One turn sends every row of this set to another row. A few are shown first. Where does it send the rows asked after them?
kize: [ 28 -24  17   7 -11 -21   5 -10 -11  17  -6   8  -6   5  -6   5  15  -5
 -12  -6  10 -22  -7   1]
nira: [ 29 -26  -7  -4 -15  16  -5  -8 -11 -10   5   5 -12   1  22  -4  19  -8
  -9  -2  -2  19  11   0]
loku: [ 15   3   1   7 -10   4  -9 -18 -12  -6 -28 -11   5  13 -27  10  -3  12
   3   5   1   4  -1  -8]
veg: [ 16   4  18   8  -2 -13  11  -1 -16   1 -28  13  13 -11  -9   5   7  21
  -5 -11  -7 -11  -5   7]
Roge: [ 27 -11  10  -7  11   4   9 -11   4  -2   4  -3  12  -6   3  -8   0   2
 -18  17   3  22  29  -8]
fubir: [ 13 -17  -9   5 -14  21   5 -15 -27  -5  -9  23   1   4  -5   3  -2  11
  -3   1  10  25  15   6]
kitod: [ 18 -16   0  12  -8  -3  10   3 -13  -6   4 -16  26  -2   0 -21  -2   9
 -14  10 -15   1  13 -23]
geku: [ 10  -5  -5  18 -17   2  19   5   6 -22  -9  15   1   8 -21  -2   5  10
 -11   0  20   6   4   3]
baf: [ 30 -24  -8   9  -5   0  12 -22   3  -4  13  12  -5  -6   6   3  13   0
 -17   3   8   1  22  15]
kif: [  3 -27   5  17  -4   4 -20  -4  -8   3  13  -2  -8  22   1   3  18   6
   2  -8   5 -12  -6 -12]
vuv: [ 15 -10  18  -4  17   6   3   6  -1   0  -2  -6  15  -9   1 -19   4   1
  -9  12  -3  20  19 -23]
bunob: [ 13 -11  23  20   3  -9  13  -3 -19   3  -5  -9  -7 -23  -1  22   2  13
 -13   0  -4  -8  -2 -14]
rupeg: [ 33  -1   5  18 -11  -2   9 -19 -11  -2  -2  25  15 -10   7  25  11  -9
  -4   2   2  -1 -15  10]
kikos: [ 26  -7  -2  21   2  -2  11  -4   5  -7   5  -5  16 -14 -12  11  12  18
   7  30   4  14  18  -4]
rad: [ 23 -23  15  19   4 -17 -10   2   2  12  -4   7  19 -12  -3  -7   5  27
   7  14   1  15  16   6]
faki: [ 21  -2 -10  14 -38  11 -10  -8 -12 -10 -11  -1  -6  -1 -13  -8   3   9
 -14   1   1   1   8  13]
Dis: [ 25  -8 -10   7  -6   3  -5   3 -15  -6 -18 -11  15   8  12 -15   9 -23
 -14 -14   3   3  -4 -14]
dami: [  8  20  -7  -1  -1  17   5 -10 -19   2  -5  18   6  -4   8   9   0  19
   9  25  -9   2  -4  -4]
Buguk: [ 15 -11  -8  11 -20  11   7  -5 -13 -18 -13  21  -2  14 -19   1   6   3
  -9   6  18  19  15   7]
Rali: [ 19 -17  -7  19   7   6 -10  -5 -11   2   0  14   9   4  14   2  -4  -3
  29  -3 -13  -4 -11  -5]
pom: [ 26 -19   6  -3 -18  -2 -16  14  -4  28   3  13   6  13  10 -14  17   5
   1  17  12  13  -1  -9]
Biki: [ 15  -4 -11   8 -14  -2  -1  17  -7  16   7  -9 -20   6   0  -3   4  22
 -21  20  10  -9  -1   0]
sitag: [ -1 -15  22   1  16   0 -15  13 -12   0   3  -7  11  -1  -3 -20   9   2
 -10   2   1   6   9 -22]
rabu: [ 11 -11  33  -4  10  -8  18   1 -11   4  -2  19  -1   5  -5   8  19  15
 -19  25   9   7  10  -6]
laliv: [  1   7  -2  17   1  -4  17  14   3 -12  10 -18  -4  -6   8  -1   7  17
  -7   6   7  -3 -16  -4]
diras: [ 23 -15 -12  16   8   3  -4  -2 -18  -1 -11  -3   9   0  10  -4   2 -21
  15 -14  -6  -7  -9  -3]
zir: [ 10   9   0   7  -6   9  -9  -8  -5  -1 -20  -9  -1  13 -24  19  -5  10
  -4  12  -5  -2 -10  -2]
donaz: [ 20 -11   4  18  -4  14  -5  -7 -10  12   9  25  10  10  19   1  -8   7
  22  11  -2  -3 -14   6]
fek: [ 20   2   0   0 -12  -1   6   6  -8  -2 -17 -14  16  13  11 -18  11 -15
 -23  -6   4   6   3 -12]
Naref: [ 15  -4  -1  18   3 -11  -8   8   8  29   5   0   0  -8  18   1  11   8
 -11  27   7  17  -2  14]
Belu: [ 21  -1  21   3 -17   8  -7   6 -17  24  -4  24  12  17  10  -1  -3  10
 -17  28   6   3  -3   5]
loza: [ 34 -25   3  -7  -7   7   0 -10 -15 -15 -12  15  -3 -14   4   8  17 -23
  -7   8  -1  18   8   1]
keri: [ 22 -11  31   3 -13  -1   3   6 -20 -12  -2  11   2   1  10  -1  13   2
 -37 -10   4  -7  -4  -2]
dinif: [  8   5  -3  11  -4  -2  -6   7   7  21  11   1 -13   1   6  12  12  -3
 -20  27   6   8 -14   9]
bag: [ 27  -8  26  -3  12   6 -12   1 -11  27 -11   3  -9 -13  12  14  18   1
  -5   3  -8   5 -11   4]
daduv: [ 22 -21  18   6 -12 -14  15   8 -20  -9  -5  21   8 -12   6   2   4   5
   8 -13  14  15  15  -4]
sus: [ 24 -11   6   9   1 -10  20  16   9  -3  -3   9  17 -24  -5  12  17  -1
   1  23   5  13  16   0]
keviz: [ 19 -11  -8  18   5  12 -12 -16 -10   8  -7   2   6   2   8 -14   6  14
   5   3 -17 -25  -6 -16]
Naken: [  4   6   2   9  -7   3  -8  -3   4  12  -5  -4 -14   8  -7  22   0  -2
 -22  23  -3   2 -20   1]
bufed: [ 17  -6  -5  -1   2  22  12 -14 -30   9  -6   8  -2 -19  22   4  -9   8
  -2   3  -8  10  -4  -1]
fav: [ -3 -31  11  11   3   0 -18   8  -9   5  10  -6  -1  18  -1 -12  18   2
  -2  -4   0  -6  -4 -16]
zutu: [  8   0   7  -4   2  18  -7  -4 -21   1 -11  33  -3 -10   3  27   7   4
   8  19  -9  -1  -2  -5]
fabar: [  1   9  -4  21  -8  -2  20  10  10 -20   1  -7  -3  -6  -5   0   3  13
  -7   7  13  -1  -3  -4]
vetab: [ 17 -19  14  -5   0  -6  -9  24  -6  14   9  29   3  -3   8  -2  19   5
   1  21  13   3 -14  -6]

Buguk -> Rali
fabar -> Dis
Biki -> kitod
Now these:
Belu -> rad
Roge -> fubir
zutu -> vetab
rabu -> daduv
geku -> diras
veg -> kize
pom -> kikos
fek -> loku

One turn sends every row of this set to another row. A few are shown first. Where does it send the rows asked after them?
Limel: [ 12   4  -6   0  -9  -3  -5  -5   4  -2 -10 -25]
niri: [ 18  14   2 -13  14 -12  -1  12  -3   5  33  14]
kore: [  8   5 -11  -3  -4   6  -3  -6  -4   8 -10 -13]
bapap: [ 16  13   3 -11  13 -10   1  10  -3   7  30  14]
nuf: [ 11  -3   8   8   1 -20 -13   6  -1 -31  20  19]
tuz: [  4 -11  15   2   1 -22 -16  -4  -3 -27  19   8]
Rulif: [  9 -10  17   3  -2 -17 -16  -6  -2 -19  27   9]
pitu: [ -5  11  -9  -2  -3  -6  -5  -3  14 -11 -15 -15]
zakag: [-15   6  -5  13  22  -6  -2  -3  -3  -7  -5  -9]
Mopif: [  2 -10  14   4   2 -22 -16  -4  -3 -26  19  10]
tise: [  7  12  15   3   8 -16  -1  -1  -4  -8  -7 -29]
muzib: [  2  14  13  13 -14   2   3   7  -1  -4  -1 -19]
Ret: [ 22  15   0 -13  12  -9   3  12  -4  -6  32  13]
vadok: [ 17  17  -4  20  -1  -2  12  14   4 -10  -9  -6]
desal: [ 25   8   4  -8  11 -12  -3   9   2   1  32  15]
famos: [ 10  18  -7 -11   1  -5   3   0   8   0 -16 -11]
zifo: [  4  -7  16  -1  -2 -16 -13  -2  -6 -29  26   4]
nabam: [ 18  12   2 -13  13  -3   3  10  -9  -4  31  16]
muzun: [  1  -7  11   3   2 -15 -13   0  -3 -32  28   6]
fol: [ -4   0 -18   5   1   4  -8  -6   5  -1  -9 -13]
Nuzas: [ -1  14   9  -1  15  -2   4  -4 -17   9  -7 -11]
Nosa: [  3  11   3  16  -2  11  10   4 -12   0 -10   1]
Vinop: [ 7 12  4 -8  5 -3 -5 15 -4  0 35 19]
gizu: [ 18  15   7  -9   1 -11  -4  18   0  -2  35  11]
Mim: [ 10  -5  18   1  -5 -13 -13   2 -11 -25  18  17]
dol: [  8 -10   9   6   2 -18 -18  -3   5 -23  28  13]
rir: [ -8   8   0  -7  -5  -3  -5  -7   5  -7 -16 -14]
Mokod: [  7  19  -7   8  23 -16   6   8   7  -6  -3 -17]
fup: [ -1  16 -13  -9   4   3   4  -1   4   1 -17  -3]
Vol: [19  6  3 -9 10 -7 -4  6 -2  4 33 22]
noman: [ 14   8 -20   3   1  -2  -1   2   9  -1  -9 -16]
Pudu: [-11  12  -6  22   0   6   2  10   6  -7   1  -8]

rir -> fup
Rulif -> Vol
zifo -> nabam
Now these:
vadok -> muzib
tise -> Nuzas
Vinop -> nuf
noman -> Limel

One turn sends every row of this set to another row. A few are shown first. Where does it send the rows asked after them?
Savol: [  4 -11   7   7  -2   7  12  -8  -8  27  -9  -2 -22   7  -2]
vobo: [ -9   8 -14  13  17  -4  12   1 -22 -22  -6  -7  15  17   1]
Sas: [ -1  -2  -9  14  17 -13  -5   9 -25 -12  -6  -3  21  -6  -6]
nobi: [ 15   0 -14  -4  -2  13  13  -2  -8  10  15 -11 -18  12  -6]
mone: [-16 -16  -4  21  13 -21 -17  -4 -21  -2  -5  -7  12   0  14]
bekad: [-11 -28   0   3   9  23  10 -19  -8   2  -1   6 -11  20   6]
latu: [ -2  -7 -12   3  20 -29 -13   2 -22   5  -3  -2   5  -1   4]
finev: [ -9   2 -12  13  14  -8   8   7 -20 -19 -17  -6  22  13   0]
fil: [ -1  -6  -2 -17 -12  13   4  -3  -8   6  21  -5  -2   5  -5]
gego: [-17   1  -8  25   8  -6   3   2 -23 -22  -2  -8  18  10   4]
Dunin: [ -3  -9  -7  16  19 -17 -15   5 -24  -4  -7  -8  19  -8  -2]
riz: [-10  -9  -6  24  22  -4  -5  -1 -21 -17 -15 -11  23   3   3]
gule: [ -2 -25  -5  11  12  19  -2 -17 -10  19   9  -8 -20  14   4]
pebiz: [ -7 -13  -6  22  24 -10 -15  -1 -21  -7 -13 -12  21  -2   4]
zin: [ 16   0  -7  11  -7  17  -1   5 -13  12  13 -17 -10   7  -9]
gakik: [ 16 -22  -6  17   7  14  -3  -4 -17  20  -1   0 -21   9  -2]
nol: [ -1   5 -14   6  11 -19   1  13 -23  -8 -10  -3  20   3  -6]
sis: [  7 -31   1  -7   2  13  16 -20 -10   7  -7  12  -5  10   8]
Supi: [  3  -1   2  -6 -19  22   4   0  -6  -4   6 -19   7   8   0]
Nipa: [-21 -10  -3  25  11  -9  -8  -6 -19 -14  -7 -12  19   7  14]
mafe: [-17  -6  -9  16  21  -4  -1 -11 -16 -17 -12 -22  16  16  14]
Sezo: [ -5 -22  11 -10 -13  19   4 -12  -5  -8 -13  -1   6  11  12]
Muge: [-12 -13  -7   9  22 -20 -17 -10 -15   1 -10 -16  12   6  18]
sinuf: [  1 -35   6   4   4  13  -1 -14 -12   9 -17   9 -12  12  10]
Gosa: [ 13  -5  -5  -9 -15  15   8 -12  -5   6  15 -22   6   4   4]
fuva: [ 20  -9 -13   9   0  18   8 -12 -11  15  14 -20 -10  11  -1]
Makub: [ -2   1  10  -1 -14  19  18  -4  -2  12  -4 -18  -9   8   0]
renek: [  2 -30   0  -7   7   8   4 -21  -3  14  -8   1 -16  12  16]
moza: [ -2  -4 -13  11  16 -25 -14  10 -21   7  -9 -10  15  -1   2]
daba: [-11 -15   1 -15  -7  20  14 -11  -8  -6   7   8  -1  14   1]
gilo: [  0   7 -17   3  18 -19   4  10 -25  -9  -2   3   7   7  -6]
zari: [  5  -2  -5 -11 -11  20  16  -9  -2  -4   9 -17  -2  16   4]
fufi: [ -9   4 -12  22   8 -15   2  10 -28 -14   2   2  11   2  -3]
gemaf: [  4 -20   3 -19 -13  13  12 -17  -4   0   1  -4   8   5  11]
mez: [ -6  -2  -7  17  17  -6  -1   5 -24 -19 -12  -5  23   0  -5]
kuvo: [ -8 -10  14  -3 -13  15  15 -13   1  13 -12 -12  -7   9   6]
bogu: [ -5 -19  13   0  -6  11  12 -13  -4  22 -16  -3 -14   7   7]
Benek: [ 18 -26 -10  11  10  15  14 -17 -14  17   0   1 -17  12   2]
tul: [  2 -11  -8  -1   0  12  -7  -7 -10  21  22 -15 -13   5  -3]
daru: [  6  -1   4   7  -7  13  17  -2  -6  21  -2 -11 -18   7  -8]
kur: [ -8 -13 -10  20  21 -17 -13   0 -16   3 -18 -16  16   5  12]
sonul: [ 15 -19  -9  -2   8   6   5  -9  -9  21   4   0 -24  10   2]
Fesu: [-14  -9  -9  21  20  -5  -1  -4 -17 -12 -22 -15  20  15  10]
nafug: [ -9  -7  -9  19  12 -25 -10   7 -26  -1  -2   3   8  -5   1]
Tizuv: [ -4 -20   2 -13  -4  17  11 -20   2  -1  -4 -10  -2  16  16]

daba -> bekad
Sezo -> sinuf
Now these:
Dunin -> Sas
finev -> Fesu
renek -> sonul
daru -> Makub
vobo -> mafe
sis -> Benek
gego -> Nipa

